In the data rows, 500 means zero.
Each pair is two rows. How far apart are they, by a hidden measure? 0 means very close, and 30 very far. Two or three weighted sums of its numbers give each row a place; it is the straight-line distance between the places.
"650 585 561 590 571 589 609 607 593 606 538 656 566 647 537 577"
"700 662 694 587 607 656 630 641 615 647 654 733 588 671 631 663" 5
"264 413 236 476 464 423 415 377 329 485 401 444 377 372 394 370"
"355 481 426 498 516 425 465 368 404 514 490 419 439 392 458 486" 8
"364 425 340 537 526 323 480 339 526 468 387 352 371 364 478 390"
"526 374 422 475 512 407 471 516 511 480 373 503 466 454 416 398" 14
"613 506 641 324 371 618 436 629 360 380 482 405 608 538 474 531"
"354 546 440 709 613 429 587 344 477 667 495 590 377 524 434 445" 9
"521 417 485 294 321 657 316 645 254 304 462 351 644 448 424 508"
"365 649 576 655 625 515 614 428 573 580 560 536 455 600 552 585" 21
"356 463 393 651 624 263 598 333 554 619 410 597 303 451 330 362"
"419 640 506 647 606 404 713 437 604 524 542 493 470 575 540 493" 8
"620 551 588 468 428 682 514 598 570 463 600 462 674 623 647 570"
"544 514 618 385 331 729 334 630 371 372 615 517 617 478 416 577" 15
"427 395 440 575 630 337 576 379 513 609 463 662 367 479 292 391"
"602 532 604 535 615 498 551 584 502 608 510 793 493 534 435 481" 20
"355 539 480 633 578 403 539 362 623 591 512 522 343 444 491 485"
"460 443 655 479 462 581 455 529 402 483 674 628 527 454 411 555" 22
"547 572 591 572 640 499 607 551 592 588 607 669 466 584 585 564"
"506 476 375 504 587 420 610 478 598 517 381 501 520 535 501 420" 7
"633 576 645 441 413 671 487 616 446 457 615 417 658 582 614 603"
"661 506 640 459 486 652 502 631 508 494 601 538 618 574 570 572" 5
"462 631 549 675 700 421 719 438 662 751 564 725 469 645 517 552"
"572 422 414 353 353 508 394 576 440 258 385 203 600 515 680 428" 4
"507 493 371 507 617 390 538 471 587 521 371 461 467 472 475 413"
"692 598 624 565 600 623 704 659 714 498 597 481 679 683 811 619" 9
"451 515 446 655 671 372 592 401 594 624 458 633 369 508 483 419"
"579 604 507 526 601 488 590 561 553 521 491 518 516 521 529 475" 6
"500 633 572 747 760 427 714 444 724 833 606 776 402 610 540 598"
"606 458 552 449 405 620 379 537 444 402 585 528 510 498 562 588" 10
"625 471 547 498 450 584 473 571 492 484 525 560 558 507 526 553"
"402 509 509 646 639 414 564 366 569 639 543 683 328 498 428 470" 6
"415 494 509 528 463 530 453 421 504 530 557 403 500 486 559 525"
"653 453 547 323 314 626 331 577 478 318 478 328 628 474 588 508" 5
"518 413 381 437 437 393 435 444 464 387 343 393 468 472 448 365"
"585 350 466 402 354 525 339 512 395 316 411 394 546 442 547 517" 10
"414 425 392 545 582 340 565 390 577 563 390 513 412 451 483 361"
"474 434 554 437 376 547 337 527 432 427 622 455 557 456 489 507" 15
"273 450 412 582 622 374 518 358 515 554 444 514 343 456 414 452"
"394 450 560 621 552 431 461 349 492 638 515 730 387 520 397 473" 6
"613 381 451 312 353 541 343 586 451 325 427 311 575 481 525 449"
"375 516 402 627 626 346 607 360 543 596 464 587 343 504 369 422" 6
"492 560 520 390 388 582 447 560 419 460 565 418 561 436 464 528"
"655 509 515 282 289 740 386 710 386 275 571 336 767 508 676 596" 15
"516 749 533 601 643 546 631 575 568 632 645 594 592 550 660 619"
"497 586 551 562 545 500 535 522 552 572 596 595 489 558 560 541" 12
"386 405 460 441 422 475 411 397 314 443 500 427 424 344 398 455"
"378 522 398 646 645 354 640 441 552 679 437 675 389 496 471 430" 19
"539 524 640 382 386 669 410 637 390 434 678 542 616 471 486 646"
"762 583 571 446 462 665 559 747 567 397 572 448 738 632 670 525" 7
"384 590 631 654 588 479 533 373 517 662 600 724 365 524 437 593"
"524 445 434 409 443 451 469 522 439 423 391 346 535 457 531 372" 17
"440 494 469 550 568 447 530 484 464 558 511 518 502 468 494 536"
"563 454 509 434 421 556 376 547 459 432 496 517 530 491 449 465" 4
"558 439 515 408 355 612 345 541 380 370 541 413 545 499 525 562"
"440 428 385 617 594 310 568 399 668 507 426 453 423 478 595 431" 20
"251 467 504 638 575 430 516 328 460 649 508 630 307 425 375 542"
"529 487 567 545 475 556 477 465 464 540 566 612 464 517 467 511" 3
"563 446 557 389 349 606 384 524 351 390 533 502 536 421 471 563"
"518 429 483 498 540 398 533 470 511 556 451 686 444 508 448 413" 12
"524 403 476 464 407 546 425 482 380 417 496 486 476 507 361 489"
"521 469 576 346 343 628 375 621 315 367 552 331 603 471 435 543" 7
"539 539 395 546 561 445 612 555 661 551 441 467 522 616 637 505"
"383 499 402 556 537 440 512 411 493 526 509 460 427 378 382 463" 25
"546 450 538 372 358 575 353 540 359 350 533 429 518 514 535 466"
"581 528 541 589 644 517 588 575 584 651 494 679 537 583 560 515" 6
"348 473 425 692 645 384 559 315 626 630 472 649 366 481 396 497"
"571 600 475 631 712 465 691 561 687 709 541 745 554 600 598 520" 14
"684 558 645 399 366 704 438 663 467 395 622 404 637 574 577 624"
"375 503 369 525 497 393 508 382 408 499 488 391 412 347 467 517" 19
"607 481 531 313 304 618 332 600 354 331 515 390 635 416 432 527"
"591 378 483 383 364 558 458 527 480 361 444 401 573 521 576 421" 14
"547 516 528 382 391 575 466 574 385 390 541 401 537 442 520 531"
"612 462 531 547 649 490 622 540 650 618 542 608 518 552 545 465" 11
"584 489 626 375 371 690 413 636 351 376 622 510 664 524 556 631"
"590 598 555 430 478 559 518 598 550 455 462 440 568 496 482 519" 18
"389 526 429 460 492 419 470 381 476 503 453 344 443 329 487 485"
"589 419 491 354 302 571 429 509 417 347 447 320 586 439 530 503" 9
"640 551 586 530 525 625 640 639 530 567 513 651 582 606 416 586"
"694 526 616 346 320 750 461 752 524 325 596 337 782 559 665 652" 10
"219 430 444 604 486 306 419 240 400 575 474 522 303 324 305 394"
"634 548 582 327 359 621 437 628 443 390 510 467 630 467 440 535" 4
"350 564 380 564 513 450 480 396 432 537 448 455 428 420 513 506"
"717 546 545 288 316 741 405 716 476 332 569 325 735 555 672 575" 11
"728 443 513 390 445 662 456 690 518 447 549 444 652 534 612 479"
"374 511 465 634 626 366 584 384 487 672 467 699 309 478 373 423" 14
"583 518 544 406 386 607 385 578 474 431 511 305 675 511 639 552"
"472 499 358 601 586 351 622 447 611 548 461 493 425 506 538 446" 12
"235 461 476 689 614 361 515 214 459 671 481 621 283 442 315 460"
"311 527 470 568 519 437 495 376 430 480 465 417 380 458 425 495" 6
"565 467 573 279 232 664 322 592 304 308 523 374 607 416 452 578"
"412 481 343 522 526 346 476 419 479 473 426 371 372 442 413 354" 4
"724 591 630 236 334 747 448 746 403 324 571 385 766 545 648 596"
"499 444 417 445 534 415 496 448 509 479 440 418 483 436 480 441" 10
"335 475 390 535 498 393 479 330 421 463 376 334 395 421 426 379"
"338 381 513 462 423 507 349 408 266 500 483 592 367 435 318 414" 15
"484 436 550 461 515 454 463 453 380 582 543 676 381 439 262 471"
"344 513 410 738 674 283 637 244 621 739 444 728 227 470 363 423" 20
"305 527 494 622 529 385 534 357 429 635 479 536 339 477 379 495"
"450 592 533 547 602 532 561 493 548 598 545 547 488 561 480 572" 11
"614 515 606 395 386 657 417 626 465 422 586 434 624 575 626 612"
"661 397 565 400 434 600 427 626 545 412 527 481 630 554 590 465" 5
"551 479 416 447 486 414 542 500 535 379 364 399 529 483 557 424"
"342 498 451 713 690 359 582 286 562 705 464 677 269 472 237 441" 26
"452 497 424 584 575 374 568 419 573 529 500 426 438 423 510 390"
"542 428 514 321 305 562 304 545 322 359 497 410 542 432 426 509" 19
"705 528 563 526 563 580 628 750 665 531 479 566 679 615 605 539"
"442 546 457 548 491 513 531 456 496 474 542 417 514 441 557 540" 11
"545 513 425 550 596 448 548 543 551 573 390 583 470 546 456 413"
"689 523 631 410 437 673 516 686 544 478 601 498 626 622 603 595" 16
"626 404 486 346 403 619 402 598 476 312 466 295 661 472 600 504"
"583 397 516 436 434 493 488 559 474 518 489 503 525 476 359 503" 14
"571 428 536 518 543 523 472 538 587 555 557 668 448 544 401 535"
"648 510 620 505 467 640 524 583 547 417 535 455 595 638 628 509" 9
"544 400 560 382 400 542 385 536 421 347 457 452 538 481 473 442"
"755 583 600 364 388 713 478 734 457 446 628 434 714 586 642 565" 15
"607 551 590 216 296 723 347 667 290 270 548 352 745 468 573 610"
"612 535 603 481 507 616 518 648 597 457 582 513 623 629 586 591" 12
"504 476 516 306 249 607 330 596 286 295 511 370 573 356 474 587"
"471 546 517 614 588 408 602 471 537 629 498 641 481 581 448 443" 10
"543 558 506 602 629 458 653 500 614 649 501 681 496 583 530 504"
"743 625 669 439 483 756 558 759 541 493 635 503 706 631 672 643" 12
"518 502 448 511 557 415 543 506 550 463 474 508 509 540 557 462"
"439 452 575 385 353 580 347 506 310 373 538 456 483 369 367 554" 16
"509 588 493 668 649 386 640 440 663 603 462 575 432 598 499 478"
"476 596 559 576 547 498 587 503 533 600 567 523 482 483 484 585" 15
"283 506 435 684 626 331 577 207 482 596 461 616 297 485 362 464"
"636 604 604 689 707 485 702 533 749 765 629 720 491 677 690 589" 10
"578 491 546 278 328 702 397 614 298 307 567 427 664 444 521 583"
"533 445 417 566 610 398 578 473 596 577 431 507 401 494 504 434" 11
"481 570 561 738 759 406 738 370 653 770 572 821 362 535 435 498"
"326 515 548 563 552 473 437 376 529 561 515 555 397 477 432 521" 16
"368 529 558 719 690 410 625 377 604 764 600 783 359 579 419 553"
"391 568 491 699 677 338 594 345 543 703 506 662 368 522 512 494" 14
"626 420 517 438 514 500 517 589 515 474 475 532 558 521 478 492"
"353 561 563 680 668 492 629 367 576 686 566 694 368 575 438 618" 13
"421 513 387 505 495 398 516 453 483 540 439 410 498 420 490 393"
"426 569 553 570 574 478 577 412 488 648 577 573 406 490 474 579" 18
"537 341 387 311 337 437 380 502 323 265 367 291 510 401 384 380"
"399 454 371 604 574 364 516 387 535 509 432 437 417 412 496 425" 7
"482 411 554 330 249 580 351 478 249 315 489 412 507 406 357 520"
"652 492 470 277 316 638 328 694 427 292 501 270 683 523 618 528" 8
"457 587 537 675 699 453 696 527 672 661 533 661 460 604 543 481"
"607 505 578 360 334 706 380 634 484 323 486 302 724 527 651 607" 8
"433 536 497 663 644 332 643 401 569 643 489 609 342 571 505 479"
"378 511 407 720 665 314 613 363 606 676 420 577 288 468 375 443" 14
"446 520 365 522 513 397 576 532 564 523 474 428 514 440 561 433"
"588 548 414 554 645 450 681 549 628 528 471 458 580 556 628 534" 22
"326 460 372 562 584 380 554 346 608 522 383 314 423 436 532 420"
"641 473 602 372 330 682 377 569 453 382 531 411 633 551 587 571" 14
"422 564 454 733 716 328 668 375 722 737 524 711 357 557 519 420"
"768 475 555 380 428 610 469 676 530 400 542 489 690 584 593 464" 15
"649 298 317 251 334 505 384 677 433 234 322 295 621 481 553 329"
"448 528 479 557 546 483 557 473 485 596 557 530 485 532 475 479" 8
"576 646 643 444 446 671 513 623 507 472 679 470 652 537 642 633"
"617 569 545 569 593 524 639 550 684 556 545 498 589 615 784 550" 11
"380 484 483 574 557 492 483 468 505 605 494 604 415 502 395 456"
"358 440 396 672 653 242 618 299 599 689 360 642 222 453 256 384" 15
"584 428 542 340 326 628 348 503 429 365 499 332 583 455 545 581"
"559 512 569 309 287 648 328 666 364 294 549 382 646 436 469 550" 18
"606 595 718 415 421 701 449 625 366 440 664 607 622 477 509 657"
"394 545 426 626 661 358 677 453 630 609 456 619 383 564 415 454" 12
"371 575 502 631 639 443 578 457 546 629 490 628 411 554 509 534"
"474 678 607 724 768 468 763 547 711 772 634 786 502 689 566 561" 5
"704 500 639 491 479 655 520 650 604 554 680 587 633 650 602 624"
"590 439 540 240 262 658 302 668 293 266 506 278 681 492 521 483" 13
"306 483 514 610 580 460 510 367 478 652 570 670 344 498 381 513"
"339 394 308 576 559 269 544 267 506 543 338 461 328 399 395 412" 13
"325 522 493 709 672 353 616 358 509 686 514 712 336 455 415 498"
"462 570 490 578 602 434 515 445 509 549 551 548 416 500 511 448" 1
"317 501 411 560 516 376 454 380 403 544 444 485 355 459 394 443"
"461 327 396 438 467 396 393 410 429 485 463 501 408 415 342 341" 14
"360 401 424 601 613 278 556 370 509 617 423 680 333 400 333 358"
"479 570 480 682 697 390 623 447 786 590 497 551 440 582 695 506" 20
"723 601 675 339 316 804 450 771 375 369 629 481 762 563 567 658"
"779 650 678 391 427 733 465 777 463 407 620 453 759 628 703 675" 11
"345 487 378 692 666 316 574 274 566 649 502 626 294 434 399 408"
"381 487 423 464 430 489 373 484 410 486 538 475 447 442 442 485" 5
"491 535 427 571 579 374 587 386 677 541 422 357 507 512 653 471"
"362 554 513 674 648 444 599 337 543 650 572 636 407 450 453 592" 19
"471 606 564 545 567 522 549 480 513 523 585 546 475 490 575 618"
"563 451 539 329 343 651 356 581 334 375 494 385 573 497 464 522" 15
"485 411 558 388 396 527 343 482 361 412 523 471 395 408 280 423"
"758 517 649 450 515 639 598 717 598 562 584 698 640 652 587 604" 16
"267 536 486 570 523 479 465 316 461 568 491 555 366 385 345 489"
"292 417 336 561 621 223 508 311 486 609 339 567 200 388 203 342" 6
"452 480 466 628 670 317 577 435 536 686 447 670 358 489 395 426"
"422 446 431 466 481 389 481 404 451 384 349 351 446 453 470 490" 11
"689 508 600 265 312 714 355 757 490 325 530 245 773 583 718 583"
"594 465 554 259 270 622 352 735 278 246 578 364 696 448 537 526" 18
"432 552 462 674 727 351 704 383 656 665 482 628 393 553 478 503"
"760 620 719 404 427 774 470 693 666 429 700 438 750 608 758 672" 4
"496 607 356 545 586 385 601 461 581 557 420 436 454 549 558 434"
"417 543 439 576 584 437 589 472 492 553 470 505 488 570 500 522" 18
"508 431 461 472 502 460 513 580 482 507 400 514 510 522 434 385"
"641 445 519 406 429 487 463 587 476 436 449 513 553 436 519 489" 10
"780 580 681 488 480 687 551 709 601 488 624 585 687 699 690 636"
"558 447 436 323 348 548 456 601 386 272 400 206 615 475 585 518" 13
"401 488 453 700 683 306 597 331 612 616 445 658 309 472 434 430"
"364 461 389 453 410 424 402 364 368 445 368 356 428 359 421 433" 10
"369 499 464 674 688 317 640 394 604 622 462 638 314 471 407 437"
"640 453 591 303 297 726 352 598 429 310 577 341 643 524 581 618" 17
"479 542 399 560 651 371 579 407 630 617 462 550 441 489 458 415"
"462 442 671 446 449 579 434 465 354 515 619 595 484 446 372 586" 19
"389 487 394 590 545 269 541 304 530 594 471 565 324 464 420 401"
"566 473 446 262 271 579 360 552 300 312 455 313 620 401 431 489" 14
"437 359 343 491 545 328 447 388 543 463 413 311 390 442 441 387"
"457 376 497 283 220 558 239 468 250 232 506 308 511 327 384 419" 15
"301 582 520 586 580 477 559 376 552 604 514 525 402 490 420 532"
"592 587 454 575 658 460 636 547 648 584 460 563 553 576 592 496" 11
"522 622 551 677 728 457 693 456 708 692 633 663 454 614 621 573"
"556 519 398 404 489 486 525 537 568 398 445 331 557 502 608 492" 8
"303 584 531 628 606 424 528 338 481 651 507 561 334 433 386 553"
"544 496 569 370 364 605 389 547 389 391 522 490 599 438 524 537" 10
"366 478 395 491 484 425 476 425 420 460 458 377 439 376 473 470"
"646 508 537 297 306 724 395 704 353 336 556 378 726 462 550 550" 9
"364 468 380 491 451 376 418 418 430 453 461 316 458 396 468 459"
"551 426 531 399 402 593 329 444 388 429 520 443 519 408 542 514" 11
"181 389 386 563 536 271 493 278 391 528 290 481 226 387 276 291"
"662 393 524 323 347 619 371 619 494 329 478 370 627 456 590 481" 7
"646 410 556 399 408 595 394 580 520 400 544 419 598 531 540 484"
"385 515 436 490 491 440 447 395 462 460 469 412 466 367 486 496" 19
"575 352 463 374 388 511 399 524 376 334 361 305 520 453 486 464"
"591 505 472 278 299 650 362 678 363 310 508 367 637 433 406 513" 15
"653 556 731 491 510 750 555 656 484 577 676 646 626 641 596 672"
"450 490 384 657 658 354 569 374 718 585 395 488 452 519 514 369" 17
"381 483 308 646 652 287 585 306 599 548 385 462 354 438 417 386"
"659 492 541 446 490 589 483 664 576 466 505 480 630 587 656 502" 11
"438 379 404 398 471 409 394 470 349 497 384 589 396 444 270 369"
"683 510 566 385 395 691 406 673 418 354 598 474 607 538 610 619" 3
"346 492 453 600 520 431 423 344 489 562 554 480 342 475 510 530"
"472 461 465 418 370 507 433 497 438 400 384 372 474 471 487 458" 10
"525 433 479 292 250 547 271 532 285 288 442 298 516 369 379 412"
"370 477 425 635 600 378 595 388 572 497 492 481 427 467 520 482" 10
"543 430 429 290 283 560 349 580 326 244 459 246 580 447 601 450"
"547 520 470 504 527 479 492 592 447 535 465 574 502 548 435 480" 16
"451 634 457 553 585 531 552 527 514 590 548 579 513 516 511 546"
"521 669 561 574 611 537 610 590 619 597 554 511 550 577 635 526" 7
"663 480 582 415 444 665 456 623 523 442 565 446 630 559 587 586"
"612 465 507 501 520 505 585 571 488 492 497 483 535 512 509 496" 13
"362 550 543 678 626 400 592 379 546 624 509 597 325 489 400 491"
"647 511 515 405 418 577 453 655 550 345 473 397 626 540 673 522" 13
"414 535 426 535 529 442 544 397 421 529 492 417 439 417 464 477"
"325 505 465 585 568 401 537 363 475 554 437 538 319 479 340 446" 15
"607 538 576 301 303 717 345 694 341 338 609 411 698 479 569 568"
"503 517 376 516 528 426 530 505 515 552 393 463 516 553 495 442" 7
"458 461 436 574 550 449 584 462 524 588 470 611 423 543 457 477"
"364 524 418 667 652 344 566 377 532 638 456 637 355 507 459 459" 11
"534 529 421 595 663 381 603 460 663 637 440 585 435 514 480 410"
"389 602 573 652 621 485 602 441 561 619 539 616 405 508 509 553" 8
"284 402 511 552 540 403 378 332 315 560 493 583 296 400 305 424"
"645 547 545 270 247 720 411 735 368 271 540 340 750 440 582 604" 26
"300 500 437 732 728 309 665 288 606 718 520 775 232 540 345 506"
"637 465 505 249 232 679 328 701 350 231 515 283 710 469 548 546" 15
"540 509 408 574 686 396 672 482 639 583 461 551 494 551 514 461"
"614 407 513 401 420 558 404 589 478 407 468 450 533 556 524 461" 9
"535 450 661 419 353 649 404 520 459 434 619 476 581 506 524 589"
"384 536 389 483 467 419 401 429 410 446 472 433 468 383 435 468" 21
"601 538 661 430 408 669 401 587 431 417 618 494 579 517 554 601"
"473 301 494 390 368 491 298 459 375 387 462 382 462 470 415 454" 13
"743 569 683 386 408 763 481 697 516 386 668 458 700 565 664 714"
"409 594 519 666 689 448 677 488 650 721 534 714 397 545 428 535" 11
"446 480 406 540 509 432 468 503 547 457 447 402 508 499 614 411"
"419 430 469 381 346 506 329 445 301 372 529 473 492 374 385 493" 10
"740 526 645 450 497 623 543 696 524 505 571 552 667 617 601 588"
"428 600 452 626 633 367 654 397 623 635 448 570 405 552 470 510" 17
"615 507 563 326 319 703 377 707 371 354 575 418 690 502 496 589"
"530 528 421 527 644 401 598 462 604 610 456 572 463 539 488 415" 14
"320 557 446 593 557 414 499 354 545 535 433 439 374 438 403 456"
"323 509 588 665 589 478 578 375 517 693 586 699 378 549 440 560" 10
"643 465 533 222 262 713 331 737 339 239 509 302 731 428 601 576"
"437 597 506 542 532 467 511 462 473 555 603 447 470 453 507 521" 10
"634 539 612 388 350 654 395 593 487 378 558 402 624 509 590 595"
"493 360 411 405 373 461 342 430 462 350 394 382 519 435 475 396" 3
"715 552 611 385 512 610 492 719 566 458 629 614 652 616 610 586"
"331 422 413 670 651 309 613 274 579 646 463 671 237 432 359 450" 18
"525 558 345 599 613 373 646 502 659 610 439 561 459 550 569 452"
"448 507 627 604 599 534 494 474 483 671 645 761 439 549 448 574" 29
"417 502 527 528 550 542 532 509 388 550 543 592 472 457 452 528"
"336 489 419 585 508 377 514 364 465 502 389 463 356 480 420 372" 14
"369 481 452 515 472 491 478 456 395 502 532 515 432 418 395 512"
"443 460 406 563 588 370 583 403 558 515 362 541 421 487 417 316" 10
"619 512 549 440 376 667 431 600 455 403 600 417 623 569 594 579"
"488 532 381 627 662 323 677 430 667 614 387 606 397 567 474 456" 15
"575 673 589 530 585 585 504 581 535 561 647 542 575 523 596 604"
"598 513 429 462 482 558 534 561 565 445 428 489 570 533 508 517" 7
"647 495 552 498 498 523 497 615 543 439 474 408 593 607 645 527"
"304 415 362 591 483 315 494 294 558 462 411 335 377 379 462 398" 26
"590 422 457 451 508 465 491 532 456 479 430 527 499 517 453 433"
"648 481 528 440 447 583 452 612 552 425 515 475 648 579 575 515" 5
"435 509 531 618 631 437 620 506 538 683 485 688 398 518 407 455"
"612 475 578 482 422 613 455 600 531 461 577 516 600 546 551 556" 7
"338 489 407 680 630 270 549 280 532 693 449 588 281 451 451 421"
"468 421 550 493 570 451 506 524 423 525 490 668 458 529 361 432" 24
"360 566 418 783 759 336 694 303 670 774 511 782 290 555 467 467"
"405 599 552 583 607 513 590 501 571 566 514 558 486 529 486 576" 7
"418 352 231 412 477 296 420 387 467 401 272 297 355 427 374 302"
"528 581 544 742 761 458 717 446 759 763 621 760 475 620 562 575" 6
"570 492 466 486 466 513 578 625 640 523 491 461 612 579 590 497"
"476 438 507 613 710 431 620 435 574 678 551 835 331 533 370 451" 21
"470 474 356 601 691 335 631 363 590 588 363 564 353 516 442 379"
"582 455 510 248 248 639 305 691 259 241 464 295 648 378 503 499" 16
"562 403 466 298 265 653 282 599 307 302 493 419 590 377 438 551"
"179 358 400 565 458 305 399 201 334 570 422 536 246 315 280 406" 12
"340 515 410 747 701 317 665 314 650 667 503 635 313 487 458 471"
"662 516 552 280 277 740 400 709 354 329 627 423 709 472 595 585" 9
"456 606 487 535 538 488 501 455 509 504 550 446 500 435 505 552"
"534 466 546 429 453 569 440 535 440 472 518 489 514 469 487 512" 8
"523 554 450 622 628 358 644 457 693 575 475 487 480 522 523 437"
"313 524 436 615 624 355 591 365 542 590 393 531 398 516 430 405" 16
"419 424 385 508 484 411 444 430 438 533 361 542 379 456 369 436"
"470 427 461 368 307 597 324 564 353 364 579 414 556 429 496 481" 9
"769 643 652 431 443 742 524 718 587 423 671 463 744 649 723 650"
"394 506 504 668 704 393 636 403 605 680 497 728 383 555 381 453" 6
"565 369 495 305 299 560 366 465 405 276 457 351 541 420 486 522"
"321 616 512 661 607 388 606 437 618 578 508 534 424 533 564 568" 20
"643 580 582 305 350 697 332 678 448 354 559 441 715 533 551 566"
"570 563 600 669 707 477 676 558 620 756 555 833 474 591 442 570" 9
